X: a few groups of rows, each row roughly a mix of its group's hidden directions
X (104 x 10)
[-197 26 142 36 -268 -216 235 56 2 324]
[122 -51 -225 -52 315 -110 -384 -33 104 22]
[6 239 -253 -142 -330 -90 -112 62 -214 146]
[41 58 63 -246 199 -165 292 237 -180 -179]
[4 12 -203 117 -216 28 -351 -17 -103 325]
[-1 -100 -45 -116 -45 -286 387 282 18 -62]
[-166 70 -59 -53 -32 253 201 -334 269 -121]
[-84 11 325 -84 -150 -152 218 77 54 347]
[-53 123 130 -15 -240 -185 -275 50 8 371]
[345 104 34 75 -360 135 -171 -114 2 127]
[-93 107 193 -64 -222 -142 -158 -26 108 417]
[230 -217 -150 75 303 97 -15 114 -186 -256]
[-96 -107 280 -159 124 39 396 38 105 -178]
[237 -156 370 -33 -1 4 -76 85 -4 -333]
[171 1 158 325 -146 -98 209 -260 201 -22]
[-79 -204 -277 304 0 196 -199 31 87 197]
[175 151 126 -146 231 -104 220 244 -125 -253]
[-138 167 -449 53 -1 221 -123 -132 91 32]
[83 -112 300 63 41 -69 386 -141 179 -146]
[119 -140 268 182 -115 108 -280 -6 -87 -305]
[229 85 328 -174 158 44 -19 248 -101 -215]
[135 -166 54 147 -142 -43 -239 129 -243 343]
[10 112 61 233 21 14 90 126 -304 -393]
[13 -151 -34 438 64 -101 62 -203 216 -143]
[-292 -17 -225 264 97 34 -289 143 -10 -146]
[63 163 -191 130 28 387 -288 64 55 -134]
[-184 136 -107 -312 259 -74 162 -142 -185 167]
[48 -206 -83 269 81 -157 -273 -256 -116 -184]
[-35 -221 -197 -204 362 -135 195 -106 15 115]
[61 -244 279 117 200 -11 -229 -211 166 151]
[-140 134 -455 112 -176 213 23 78 -26 -37]
[45 -65 -209 23 216 234 127 -123 30 -398]
[-58 39 32 119 -372 141 -238 -142 -40 292]
[29 63 217 254 82 60 107 215 -268 -294]
[-25 -344 -102 -35 148 16 130 181 268 261]
[-92 58 20 5 48 160 -216 -301 51 403]
[-140 69 -302 25 2 193 324 190 68 -209]
[67 70 114 -199 -82 -131 247 399 -165 97]
[-38 -170 173 -53 286 95 300 36 293 -107]
[233 -325 231 -23 155 5 75 -45 103 -293]
[92 137 137 -248 297 120 63 270 -212 -101]
[267 62 172 348 -129 -27 -134 -123 250 -53]
[-75 -55 -184 23 -134 -20 128 71 261 437]
[-75 -57 1 94 -198 -236 -145 46 -47 452]
[89 85 90 -56 -203 -86 -340 -45 -128 365]
[-7 54 96 371 -238 153 -221 60 83 -230]
[85 279 37 106 146 -67 -66 -436 93 125]
[112 160 393 -211 -62 -220 200 41 -108 2]
[141 59 -9 75 -50 -45 170 170 321 385]
[-135 -170 -187 215 -291 144 -241 -143 146 95]
[-58 -196 120 -223 7 67 113 400 -71 233]
[136 -137 -85 -65 411 -163 134 185 -40 -210]
[-192 169 92 -176 2 76 254 -221 334 -82]
[-149 -35 37 -332 181 -198 249 28 -268 -25]
[168 -170 214 -59 -65 210 343 -127 208 -103]
[-165 77 -349 32 -68 297 -25 -149 258 65]
[47 -123 345 -6 -31 -318 142 -164 31 236]
[-106 96 -332 -59 58 349 -168 143 -84 -165]
[-22 -363 -131 16 223 -82 270 182 159 -68]
[124 -279 -269 121 180 134 -236 -176 10 160]
[157 -101 372 -132 30 103 -70 -8 67 362]
[-56 343 119 -182 -94 -123 -343 -11 179 33]
[-171 -288 86 -3 -176 219 -263 12 -33 271]
[-51 -57 69 -176 46 177 55 24 359 367]
[-29 -79 -17 -291 154 -101 207 -241 314 -130]
[94 153 318 -139 46 -194 165 16 -190 -294]
[-169 -275 31 -252 -52 -59 181 321 -159 78]
[0 -275 -287 22 320 -103 121 -197 105 84]
[152 123 -34 -68 65 86 -531 -40 35 -38]
[-167 205 -41 -375 -31 68 -46 223 -213 164]
[144 54 393 -115 63 -256 83 59 -214 -159]
[87 -127 262 -211 44 125 -164 244 -98 -303]
[58 -175 311 -106 125 -52 349 95 36 223]
[123 89 185 101 62 -236 6 -282 -100 -355]
[-240 -166 -289 130 -264 47 -147 -224 84 74]
[158 -191 129 30 239 -312 245 -199 81 -52]
[317 192 326 26 182 -34 86 121 127 158]
[-127 -218 -403 254 -61 36 77 -184 -44 74]
[-154 184 241 -354 -33 23 216 196 -120 20]
[-100 230 -156 101 -118 236 -234 -336 79 -40]
[83 -193 -47 378 66 -68 122 -251 238 -97]
[-96 192 19 -27 -16 274 332 325 36 -53]
[-291 248 96 -86 -220 -190 248 -34 177 39]
[14 314 -138 90 -193 -191 -51 -115 -91 345]
[98 -168 57 -270 47 199 388 -114 136 63]
[-157 -70 -226 152 -95 394 -211 103 89 -104]
[13 -7 -398 24 -245 -167 -200 18 -207 111]
[-81 -132 -212 387 -4 261 -144 145 -16 116]
[280 215 363 -16 262 83 -74 46 -49 -24]
[-240 217 -288 172 -36 -124 84 -113 14 298]
[148 7 444 -7 97 -216 -90 -99 -180 -129]
[186 -233 175 -343 219 -33 -50 115 -110 -170]
[150 -159 -57 -44 231 -264 270 -260 74 144]
[-50 75 -224 21 -146 73 -328 -340 96 157]
[66 -52 -213 23 91 13 -457 -158 106 189]
[-37 65 -182 293 -177 168 -333 -7 -152 155]
[176 189 384 -249 88 35 -176 140 48 -62]
[97 -176 121 -42 245 -57 402 187 -92 -131]
[123 28 -246 193 -165 114 -427 -8 -45 64]
[40 190 34 -268 311 -82 218 123 -206 -151]
[-315 134 42 58 -172 315 251 83 142 -39]
[-284 -71 -336 9 -112 64 -147 -261 -113 -156]
[210 -216 126 -123 393 154 174 6 59 -90]
[-277 -22 -122 153 -283 -166 244 -73 6 234]
the one row of each list that fits no group (the others fit one group, some only roughly)
  * K_179: [20 -30 233 -254 198 -85 153 203 -283 -175]
  * K_244: [-101 -96 -105 -162 167 107 345 38 353 -33]
  * K_149: [179 -158 101 -56 -58 -385 -188 54 -200 205]
  * K_618: [24 189 214 56 -341 29 -4 -95 -40 360]
  * K_950: [-237 -7 -45 -42 34 -175 460 -66 185 12]
  * K_103: [-296 -77 -283 -45 37 380 62 83 100 14]
  * K_288: [175 138 52 -46 37 -149 -409 244 -190 -39]
  * K_855: [-101 144 84 229 -96 -53 416 -180 184 10]
  * K_972: [10 -264 34 -63 264 -198 266 30 87 282]
  * K_447: [83 193 312 -64 -284 305 -146 -45 -12 -2]
  * K_454: [-129 -60 154 -36 -82 -223 211 13 119 427]
  * K_472: [24 167 -310 32 31 123 10 157 -29 -418]
  K_618
  * K_665: [-250 310 71 -22 -394 15 101 -100 54 -13]
  * K_10: [-114 -33 71 -253 121 54 78 -3 -27 485]
  * K_811: [-134 -168 -135 13 205 -230 413 39 93 50]
  * K_230: [8 -342 -63 185 -163 19 -188 -182 208 220]
  * K_513: [-63 240 -326 -158 193 285 -39 47 54 158]
  * K_774: [-288 -25 -473 -49 -92 6 35 -128 -33 -70]
  * K_790: [-3 208 62 -154 292 -69 0 -197 -289 -244]
  * K_259: [-57 -4 -487 138 -168 -13 -4 8 -117 -201]
  * K_452: [-40 -55 124 -303 279 -277 256 24 -91 36]
  * K_435: [-188 202 -242 11 -158 -53 -319 -210 178 47]
  * K_502: [150 135 86 -132 214 239 -54 335 -110 -216]
  * K_874: [-291 -14 -387 -113 27 132 -62 -245 -108 39]
  * K_690: [128 80 13 373 -125 -296 -70 -237 59 113]
  K_230
  * K_41: [-78 131 175 -215 276 182 -149 -134 -285 -107]
  * K_892: [-50 222 -143 -154 253 346 -169 15 -167 -77]
  * K_706: [-82 177 143 -215 68 192 371 123 193 -80]
  * K_692: [-105 -138 -235 226 -247 156 -87 -232 -41 238]
  * K_348: [-125 -71 -220 7 303 83 230 17 105 -332]
  * K_453: [58 -320 -323 159 248 47 145 -36 -82 -119]
  * K_878: [32 -224 -111 336 29 42 -382 -91 -69 69]
  * K_929: [-156 139 144 -48 28 -91 493 -79 74 111]
  * K_617: [55 -196 -80 213 -206 77 -212 -80 -147 358]
  * K_376: [-161 305 -115 69 -343 31 -234 -131 -5 -122]
  * K_17: [-198 -109 -148 89 -107 97 262 -321 199 171]
  * K_99: [22 -83 -218 68 -170 -62 -12 388 -198 244]
  * K_524: [-36 -320 1 -120 217 -4 5 -121 350 201]
  K_348
  * K_689: [44 -163 -46 87 116 -239 245 255 -217 -248]
  * K_943: [-118 26 -204 238 75 211 -51 -272 98 -305]
  * K_332: [-186 -339 -68 16 -258 -39 71 185 82 273]
  * K_464: [-88 -6 389 -196 245 56 195 179 -86 -62]
  * K_504: [-123 176 -173 191 -175 339 -129 73 23 249]
  * K_952: [-10 347 123 -274 -182 21 214 203 -76 73]
  * K_565: [171 131 13 243 -212 -78 -423 11 -81 -20]
  * K_732: [-133 36 -405 56 60 -58 -242 -237 186 -5]
  * K_809: [272 -204 41 242 57 -101 -306 -39 26 -239]
  * K_146: [-35 163 368 -159 -73 -74 -84 265 -173 -189]
  * K_362: [-68 -26 186 -89 50 -241 124 -303 -1 357]
  * K_793: [71 212 367 -72 -7 -32 -187 -336 -8 -62]
  * K_949: [9 -41 -174 119 69 82 284 82 -211 -391]
  * K_100: [22 -78 -274 252 -233 -114 56 -81 194 -287]
  * K_761: [-10 -153 -140 199 266 -314 147 -235 108 40]
  K_464
  * K_597: [-264 57 -397 -104 20 -22 61 -289 14 115]
  * K_694: [76 234 48 94 -125 -246 -378 102 -204 29]
  * K_27: [-86 206 27 175 48 250 213 71 -127 -360]
  * K_992: [169 61 330 183 -291 158 -41 62 68 -218]
  * K_537: [81 191 99 13 191 -29 -102 -259 -193 -371]
  * K_611: [-66 147 4 163 -190 245 -97 -297 308 32]
  * K_59: [139 -116 202 166 -196 317 68 -13 189 -249]
  * K_965: [-370 67 104 -162 77 47 380 97 45 10]
  * K_547: [147 -13 377 -18 -198 192 -90 150 34 -265]
  * K_86: [271 -7 405 78 57 189 -183 155 -11 -35]
  * K_264: [-197 159 -419 -34 34 -81 114 -280 39 28]
  K_611
  * K_344: [386 -84 364 -80 -44 -136 61 -85 -9 -125]
  * K_835: [81 356 118 24 -348 -77 -3 -42 -113 230]
  * K_313: [96 165 -51 79 101 270 -255 4 -110 -370]
  * K_989: [202 -188 110 273 106 -125 -270 -30 4 -281]
  * K_414: [-85 -65 -301 -165 301 -160 137 -137 -52 239]
  * K_942: [37 31 -111 55 10 382 -258 217 -64 -246]
  * K_249: [-26 229 -190 224 0 351 -152 148 -88 -164]
  * K_267: [-108 90 36 -215 -66 136 449 -69 96 192]
  * K_710: [-121 -236 -176 -102 -162 -15 171 331 76 243]
  * K_115: [-86 -132 -314 -203 7 -49 334 183 171 39]
  * K_573: [-131 83 -159 136 118 -368 177 -176 6 250]
  * K_193: [221 -21 -39 71 54 -87 -371 231 -289 -38]
  * K_257: [-215 341 -4 -21 -363 19 -140 -114 104 -61]
  * K_956: [-17 164 -137 -307 -164 -67 252 304 -24 118]
  * K_858: [-10 -186 -245 327 -60 36 -115 273 -194 103]
  K_249
  * K_144: [-77 267 377 -118 -282 66 141 35 47 -47]
  * K_999: [-144 313 -91 41 -305 79 -286 -81 1 -161]
  * K_192: [-100 258 -217 -225 311 231 -23 1 -122 -48]
  * K_32: [-30 6 -196 -50 23 63 370 -240 150 281]
  * K_441: [16 -230 429 -52 -2 -21 -127 -44 -235 -171]
  * K_372: [245 206 43 221 -262 -191 -193 -120 -62 169]
  * K_413: [-6 -69 -170 282 -305 279 -124 -3 158 -135]
  * K_727: [-108 -47 -446 253 -74 232 -38 72 -8 -9]
  * K_532: [-266 -102 -258 37 -139 175 -236 -249 1 159]
  * K_484: [-111 37 -158 108 -78 286 -313 -217 93 223]
  K_413
  * K_786: [-166 -23 153 -393 167 136 207 168 -54 -127]
  * K_449: [2 -347 -140 102 209 -92 258 -58 76 254]
  * K_270: [-62 87 82 102 -352 -164 -190 105 -171 294]
  * K_541: [104 -72 -188 -146 63 -47 336 -235 122 285]
  * K_232: [175 2 103 120 -222 333 -217 25 -258 -112]
  * K_334: [-48 -171 -134 -62 323 -213 350 33 125 -17]
  * K_577: [248 -5 9 50 -12 58 -411 158 -271 -86]
  * K_852: [164 6 330 132 13 -314 87 -284 35 -32]
  * K_338: [-153 159 229 -47 -208 -262 280 207 -49 62]
  * K_920: [-115 313 -88 77 -320 77 -292 -102 8 -119]
  * K_650: [110 31 -89 318 -184 60 -208 -142 64 -340]
  * K_277: [146 240 178 -121 19 -81 -271 259 -125 -231]
  * K_850: [-2 -14 75 -172 -168 -15 248 108 176 417]
  K_850
  * K_755: [-287 64 -68 24 -139 -339 280 7 114 159]
  * K_918: [99 -225 312 124 62 -33 -107 251 -109 280]
  * K_801: [205 -16 198 14 -183 249 -323 30 -222 103]
  * K_978: [39 -134 -265 -136 268 -203 -291 39 -167 86]
  * K_275: [26 50 51 -217 165 -308 382 120 -72 -38]
  * K_96: [63 -9 264 231 -39 68 -333 32 -92 298]
  * K_589: [85 103 -82 38 -128 141 -512 -132 -21 -18]
  * K_904: [-210 47 -302 -5 -8 359 -266 -54 -51 2]
  * K_12: [-242 -22 -349 273 -68 228 -123 -32 118 21]
  * K_863: [-57 198 -94 -27 139 -242 86 -417 -98 -147]
  * K_712: [74 -153 393 -177 193 -71 129 44 213 148]
  * K_614: [-103 -82 -290 251 46 -152 -115 -232 -277 -95]
  K_614
  * K_523: [-53 265 108 2 -174 -256 151 -112 113 337]
  * K_922: [73 106 27 157 -161 -62 -412 -186 -240 93]
  * K_390: [96 166 47 -171 -241 -214 -277 -115 -167 228]
  * K_676: [-25 -307 -334 -145 69 -144 154 105 209 106]
  * K_339: [-238 -103 74 -296 275 27 284 109 -24 -112]
  * K_110: [-6 120 -274 399 -101 -85 -162 -164 47 146]
  * K_982: [-22 -43 -47 366 -215 292 -83 -47 201 -151]
  * K_371: [112 -214 204 80 -179 -335 230 87 41 -172]
  * K_340: [84 -221 160 -287 102 -265 181 135 125 178]
  * K_492: [8 361 145 -280 -141 -79 212 107 -138 -103]
  K_523
  * K_444: [-24 120 -415 197 -169 -73 32 -112 260 -42]
  * K_713: [36 138 -338 130 -49 172 -51 134 49 -369]
  * K_856: [-124 -147 -342 199 -324 -6 24 -6 165 -125]
  * K_747: [128 -81 142 175 -139 -156 2 -78 292 366]
  * K_140: [234 28 273 -261 248 -7 147 172 67 161]
  * K_715: [-141 -97 -236 11 -177 -349 287 -96 104 46]
  * K_827: [206 -288 184 -61 339 28 145 139 -27 150]
  * K_121: [199 -269 125 188 226 -277 -17 -116 80 -177]
  * K_276: [-32 -88 -377 -71 -176 -14 -189 -44 98 328]
  * K_412: [179 -260 -10 -78 367 14 -170 -59 106 241]
  K_140
  * K_759: [54 103 398 -208 67 134 260 66 146 -106]
  * K_677: [14 -31 241 24 46 53 -234 -191 -285 -325]
  * K_213: [-142 321 -100 57 -318 58 -193 -39 -48 -246]
  * K_68: [-29 97 -86 177 -353 207 -302 -70 -173 -17]
  * K_916: [213 54 322 -94 -16 -240 -211 136 -190 -156]
  * K_314: [-200 101 -328 42 155 -278 -16 -103 -61 258]
  * K_748: [-85 22 -489 140 -161 -5 -80 -52 -149 -137]
  * K_228: [-9 -304 61 -107 276 -30 271 60 284 -2]
  * K_957: [-86 -194 -423 143 -38 59 -162 -177 165 90]
  * K_931: [-53 -126 -254 -296 57 -123 308 24 239 -30]
  * K_632: [168 -339 -246 -127 146 240 -181 -24 72 -71]
  * K_167: [-135 -109 -317 149 -104 -118 -235 -30 -327 -39]
  * K_346: [347 -105 8 -86 -67 40 -421 39 -126 -50]
  * K_201: [53 236 -36 -80 226 227 -187 -8 -208 -309]
  K_167
  * K_273: [154 166 361 -188 67 -159 -141 270 -54 4]
  * K_735: [-57 -280 -439 31 48 -82 -57 -168 163 0]
  * K_208: [157 -87 260 -391 -26 67 -57 217 -157 -93]
  * K_112: [-7 77 -81 502 -137 -96 -134 -129 112 -53]
  * K_475: [-174 -195 -169 -238 -53 129 139 31 183 340]
  * K_898: [-197 91 -169 -234 -119 386 187 64 34 93]
  * K_695: [-217 22 -333 -30 219 -189 126 -105 -13 269]
  * K_184: [132 -154 450 -5 41 88 -222 76 -166 80]
  * K_542: [279 22 161 144 33 -423 -15 -185 -40 28]
  * K_20: [83 -218 295 -87 228 -175 -75 -263 172 75]
  * K_4: [279 13 95 149 -83 -119 197 336 231 -83]
  * K_697: [-33 -41 -54 118 -77 360 -427 -44 -27 -49]
  * K_961: [-53 -214 31 -153 387 -226 237 -66 21 -90]
  * K_373: [150 142 235 -102 49 -217 -205 347 -141 -45]
  * K_410: [9 -241 294 123 -199 75 -267 -55 28 249]
  K_475
  * K_381: [-50 114 -118 124 13 28 231 90 -159 -458]
  * K_226: [-48 95 14 35 -139 -403 -112 264 -168 195]
  * K_393: [-51 -142 -397 139 114 -186 -185 -115 41 214]
  * K_799: [-155 -19 -79 54 -93 -140 228 -308 62 361]
  * K_433: [-242 4 -100 -16 40 -430 170 86 81 210]
  * K_582: [-102 125 -34 -111 73 299 312 -14 297 -149]
  * K_302: [-25 171 331 -248 102 -176 249 115 154 -43]
  * K_434: [-57 -213 200 -221 183 136 299 73 100 -220]
  * K_202: [53 -334 254 104 189 25 -56 84 179 272]
  * K_485: [199 6 251 -24 -151 333 -297 -9 -114 65]
  * K_519: [-16 -17 282 -37 -96 -241 257 272 -166 162]
  * K_75: [17 65 -99 123 -72 -337 201 -295 209 151]
  * K_895: [-77 -158 161 -18 26 -199 254 -17 91 414]
  K_799
  * K_263: [51 157 -43 -92 33 274 -279 -224 172 -267]
  * K_124: [8 -16 39 -195 79 -244 389 227 23 183]
  * K_996: [-128 -60 91 -37 -121 146 3 -300 198 384]
  * K_909: [75 -120 108 -249 -19 -244 239 318 -57 166]
  * K_341: [-172 144 -416 23 -13 -67 115 -274 125 99]
  * K_739: [75 116 192 -47 190 -230 52 -267 -207 -279]
  * K_514: [24 -79 246 -166 117 264 -125 207 -79 316]
  * K_766: [12 145 242 -182 -102 -23 316 157 190 240]
  * K_379: [244 195 4 232 10 155 -189 -62 146 -325]
  * K_291: [-54 310 11 -128 -236 242 -131 17 38 307]
  * K_173: [273 24 -172 145 -167 -71 -392 -70 -93 131]
  * K_223: [98 -355 -71 -141 67 -342 -26 155 -20 188]
  * K_792: [118 122 -45 139 -80 -382 211 -224 209 38]
  * K_984: [-8 323 66 -154 -203 23 -255 -293 -8 129]
  * K_983: [25 104 -251 277 -161 -113 -43 -255 191 -222]
  K_766
